In the data rows, zero lies at 4.5, halfway between 4 and 5.
The rows fall into hidden groups. There are 4 groups. Groups can overlap: rows of different groups may look alike. The first row asked about is in group 0, and each new group gets the next number.
The table, row by row:
[3 6 4 3 3 3 3 7 3 2 6 3 3 3 3 4 4 3 6 2 4 4 3 4]
[3 4 3 6 4 3 3 3 3 5 3 7 4 4 6 2 4 3 5 5 3 5 3 4]
[3 8 3 3 3 3 3 8 3 2 4 6 3 3 4 2 4 3 5 3 3 2 3 5]
[3 6 4 3 3 4 3 6 3 2 6 3 3 3 3 4 4 4 7 2 4 4 3 4]
[6 3 3 3 6 5 7 4 7 6 7 3 6 4 3 6 7 5 3 5 7 4 6 4]
[3 6 5 4 3 5 3 4 3 2 5 4 3 4 4 4 4 3 7 2 4 3 3 5]
[3 7 5 4 3 4 3 3 3 2 3 4 5 6 6 2 4 5 5 4 3 3 3 5]
[7 3 5 3 9 6 7 4 6 4 5 4 5 3 3 5 4 4 3 8 4 5 7 4]
[8 3 6 3 9 7 7 3 5 3 5 4 5 4 3 5 4 7 3 8 3 6 7 4]
[5 3 9 6 4 7 3 3 5 6 3 3 6 8 5 7 4 8 3 3 5 7 5 4]
[5 3 8 9 3 6 3 4 3 7 4 4 6 9 6 4 3 5 3 3 7 6 4 4]
[3 8 4 3 3 4 3 7 4 2 4 6 3 4 4 2 4 3 6 2 3 2 3 7]
[3 6 5 4 3 3 3 3 3 2 3 8 3 6 6 2 4 3 6 2 3 2 3 5]
[3 5 5 6 4 5 4 3 3 3 2 3 3 6 5 2 4 5 6 5 3 4 4 4]
[3 5 3 3 3 4 4 5 3 3 6 3 3 4 3 5 4 3 7 4 4 5 3 4]
[7 3 4 3 8 6 8 4 6 5 3 3 4 3 3 7 6 3 3 5 7 5 7 4]
[3 3 5 9 3 3 4 3 5 9 5 5 7 5 6 5 4 3 3 6 4 7 4 4]
[3 6 4 3 3 3 3 7 3 2 6 3 3 3 3 4 4 4 6 2 3 4 3 4]
[4 3 3 6 4 2 3 3 4 9 3 7 6 3 7 4 4 3 3 6 3 6 3 4]
[3 5 3 4 3 4 3 5 3 3 5 3 3 3 3 5 4 4 7 3 4 4 3 4]
[3 7 4 4 3 3 3 5 3 2 3 8 3 5 6 2 4 3 5 2 3 2 3 9]
[3 5 4 4 3 5 3 3 3 3 6 4 3 3 3 5 4 3 7 2 7 4 3 4]
[8 3 5 3 9 7 7 5 5 3 4 4 4 3 4 5 4 5 3 9 3 5 7 4]
[3 7 6 4 3 4 3 5 4 2 4 6 3 5 5 2 4 3 6 2 3 2 3 9]
[3 4 3 5 3 6 4 3 3 4 6 3 3 3 3 7 4 4 8 8 4 5 3 4]
[3 4 3 6 3 6 3 3 3 3 6 3 3 4 4 6 4 4 8 2 8 4 3 3]
[8 4 6 3 9 7 7 4 5 3 3 4 4 3 3 5 4 6 3 9 4 6 7 4]
[4 3 8 9 4 5 3 4 5 7 5 4 6 7 5 5 4 4 3 4 6 6 5 4]
[6 5 5 3 9 6 6 8 3 2 3 4 3 3 5 4 4 6 4 9 2 5 6 5]
[7 3 4 4 7 5 7 4 5 5 4 3 4 3 3 6 6 3 3 4 6 5 7 4]
[4 3 4 9 3 5 3 4 3 7 3 3 4 8 4 6 4 4 7 4 7 5 4 3]
[7 3 3 3 6 5 7 5 7 6 7 3 6 3 3 6 7 5 4 5 6 4 6 3]
[3 4 3 4 3 2 3 3 5 8 3 7 6 3 7 3 4 3 3 6 3 5 3 4]
[3 6 4 3 3 2 3 9 3 3 4 8 3 3 6 2 4 9 5 2 3 2 3 7]
[4 3 3 5 3 2 3 3 5 9 3 6 6 4 7 4 4 3 3 7 3 6 3 4]
[3 4 5 6 4 4 3 4 4 5 4 4 6 6 6 3 4 6 4 6 3 6 4 4]
[6 3 4 3 7 6 7 3 4 5 4 4 3 3 3 8 4 6 5 9 5 7 6 5]
[4 4 3 3 3 3 6 9 7 5 4 6 4 3 3 3 9 9 4 3 4 3 4 5]
[4 3 8 8 4 5 4 4 4 7 5 4 6 8 6 5 3 5 3 4 6 6 6 3]
[3 8 4 3 3 4 3 6 3 2 4 6 3 4 4 3 4 3 6 2 3 2 3 7]
[7 3 5 3 7 6 7 3 4 5 3 4 3 3 2 8 4 6 4 8 6 7 7 4]
[4 6 3 3 4 2 3 6 3 5 3 8 5 3 6 3 4 6 4 4 3 4 4 5]
[3 5 2 3 3 3 4 6 3 4 5 3 3 4 3 5 4 7 6 4 3 5 3 4]
[7 3 3 3 6 5 7 4 7 6 8 3 6 4 3 6 7 4 3 5 6 5 7 3]
[3 8 5 4 3 4 3 5 4 2 3 6 3 5 5 2 4 3 6 2 3 2 3 9]
[7 3 5 3 6 6 7 3 6 5 6 3 6 4 5 6 6 3 3 4 7 5 7 4]
[3 5 3 4 3 4 3 4 3 3 5 3 3 3 3 6 4 5 7 4 4 4 3 4]
[3 5 3 4 5 4 4 3 3 5 3 4 4 4 3 3 4 5 5 7 3 5 3 4]
[3 9 3 3 3 3 3 9 3 2 5 8 3 3 3 3 3 4 5 2 3 3 3 5]
[5 3 9 8 3 6 4 5 3 4 4 3 6 9 8 4 3 6 3 5 7 7 5 3]
[5 3 4 3 5 5 6 3 8 5 8 3 7 5 6 6 5 4 4 7 5 5 6 4]
[7 3 4 3 6 6 7 3 7 6 8 3 6 4 3 6 7 3 3 4 7 4 7 3]
[7 3 5 3 7 6 7 3 7 5 7 3 6 5 5 6 6 3 3 4 8 4 7 4]
[7 3 4 3 6 6 7 3 7 5 9 3 6 4 3 6 7 3 3 4 7 4 7 3]
[3 8 5 3 3 4 3 6 3 2 3 6 3 5 5 2 4 3 5 2 3 2 3 9]
[3 5 3 3 2 3 5 9 7 5 3 6 4 3 5 4 9 9 3 3 3 3 3 4]
[7 3 4 3 7 5 8 5 5 5 3 4 3 3 3 7 5 3 3 5 6 6 6 4]
[6 2 9 7 4 8 4 4 4 4 5 3 8 9 7 4 4 6 3 6 7 6 6 4]
Some new rows, each followed by its group:
[7 3 4 3 8 6 8 4 6 5 3 3 4 3 3 7 5 4 3 6 7 6 7 4] ~ 0
[3 7 6 4 3 3 3 3 3 3 3 6 5 6 7 2 4 4 4 4 3 3 3 6] ~ 1
[7 3 5 3 6 5 7 3 4 6 6 4 4 3 2 5 4 5 3 7 3 7 6 3] ~ 0
[7 3 4 3 9 6 7 3 7 4 7 4 6 4 4 6 4 3 3 7 5 5 7 4] ~ 2
[4 3 6 9 3 6 3 4 3 5 3 4 4 9 6 4 4 6 6 3 9 5 4 3] ~ 0
[3 6 3 3 4 3 3 9 3 4 4 6 3 3 3 4 4 9 4 4 3 2 4 4] ~ 1
[3 4 3 4 3 2 3 3 5 9 3 6 7 4 7 4 4 3 3 6 3 6 3 4] ~ 1
[6 3 3 3 6 5 7 5 8 6 6 3 5 3 3 6 8 7 3 5 6 4 6 4] ~ 2
[3 5 2 3 4 2 5 7 5 6 3 3 2 4 5 5 3 9 4 7 3 7 3 3] ~ 2
[3 4 4 5 3 5 3 3 3 3 6 4 3 3 3 6 4 3 7 2 8 4 3 4] ~ 0
[3 8 5 4 3 5 3 4 4 2 5 6 3 5 4 3 4 4 6 2 4 2 3 6] ~ 1
[3 5 5 4 3 5 3 3 4 3 6 4 3 3 3 5 4 3 7 2 7 4 3 4] ~ 0
[3 5 4 5 4 5 3 3 3 3 3 4 3 6 4 3 4 5 6 5 3 3 3 4] ~ 3
[3 6 5 5 3 3 3 4 3 3 3 9 3 6 5 2 4 3 6 2 3 2 3 9] ~ 3
[7 3 7 3 6 7 7 3 4 4 9 3 7 5 3 6 5 4 3 4 5 5 7 4] ~ 3
[7 3 6 3 6 7 7 3 6 5 7 3 7 6 5 6 5 3 3 4 8 5 7 3] ~ 0
[3 3 4 7 4 2 3 3 4 9 3 7 6 4 7 4 3 3 3 6 4 7 3 3] ~ 1
[7 3 4 3 7 6 7 4 6 5 5 3 5 4 4 5 7 3 3 4 7 5 7 4] ~ 0
[3 5 3 4 3 5 3 4 3 2 5 3 3 3 3 5 4 3 7 2 4 3 3 5] ~ 3
[4 3 7 7 4 5 4 3 5 5 5 4 7 8 7 5 4 5 3 6 4 6 5 4] ~ 2
[3 4 3 6 4 3 3 3 3 5 2 7 3 4 5 3 4 3 5 5 3 4 3 4] ~ 3
[3 8 6 4 3 4 3 3 3 2 3 4 6 6 7 2 4 4 4 4 3 3 3 7] ~ 1
[4 5 7 7 3 4 2 3 3 4 3 4 7 8 7 2 4 5 4 6 3 6 3 4] ~ 1
[4 3 7 8 3 5 3 4 5 7 5 4 8 7 7 4 4 5 3 5 5 6 4 3] ~ 1
[4 3 4 3 9 4 5 4 8 7 3 3 7 4 3 9 4 5 4 5 4 6 6 4] ~ 1
[3 6 6 4 3 4 3 4 3 2 3 8 3 5 5 2 4 3 6 2 3 1 3 9] ~ 3
[3 8 2 3 3 3 3 9 3 3 4 6 3 3 3 3 4 3 5 3 3 2 3 5] ~ 1
[4 6 5 5 3 3 3 3 4 2 2 7 4 5 7 2 4 3 5 4 3 3 3 6] ~ 2
[3 7 4 4 3 4 3 4 4 2 3 5 3 5 4 2 4 3 6 3 3 2 3 6] ~ 3
[8 3 5 3 9 8 7 3 5 4 4 4 4 4 3 6 4 5 3 7 5 6 8 4] ~ 3
[3 4 3 4 3 5 4 3 3 4 6 3 3 3 3 7 4 3 8 4 6 6 3 4] ~ 0
[7 3 4 3 6 6 7 4 7 5 7 3 6 4 3 6 7 4 3 4 7 5 7 4] ~ 3
[4 3 4 7 3 3 3 4 5 9 5 5 7 5 7 5 3 3 3 6 4 6 3 4] ~ 1
[4 4 3 5 3 2 3 3 5 8 3 6 6 4 7 3 4 3 3 6 3 6 3 3] ~ 1
[3 6 4 5 3 4 3 4 4 3 3 5 3 5 4 2 4 3 6 3 3 2 3 6] ~ 3
[5 3 3 3 4 3 7 7 8 5 4 3 5 3 4 5 9 9 3 3 6 4 5 3] ~ 0
[3 6 6 5 3 3 4 3 3 4 3 6 6 6 7 3 4 5 4 5 3 4 3 5] ~ 1
[3 4 5 9 3 3 3 4 5 9 4 5 7 5 6 4 4 3 3 6 4 7 3 4] ~ 1
[7 3 5 3 9 6 7 3 6 5 5 3 6 4 3 7 4 5 3 5 6 5 7 4] ~ 0
[3 3 3 5 4 2 3 3 5 9 4 6 7 4 7 4 3 3 3 6 3 6 3 3] ~ 1
[3 3 2 4 3 2 4 3 5 9 3 6 7 3 7 3 4 3 3 6 3 6 3 3] ~ 1
[6 3 6 3 4 5 7 3 7 7 9 3 7 4 3 6 7 4 3 5 5 5 6 3] ~ 3
[7 3 4 3 6 6 7 4 7 5 8 3 6 4 3 6 7 4 3 4 7 4 7 4] ~ 3
[3 7 4 4 3 4 3 5 4 2 3 5 3 5 5 2 4 3 6 2 3 2 3 7] ~ 3
[3 4 4 7 3 5 3 3 3 2 5 7 3 6 5 3 4 4 6 2 8 3 3 4] ~ 0
[7 3 4 4 7 5 7 5 5 5 3 4 3 3 3 7 5 3 3 5 6 6 6 4] ~ 0
[3 6 3 3 3 3 3 7 3 3 6 3 3 3 3 5 4 4 6 3 4 5 3 3] ~ 2
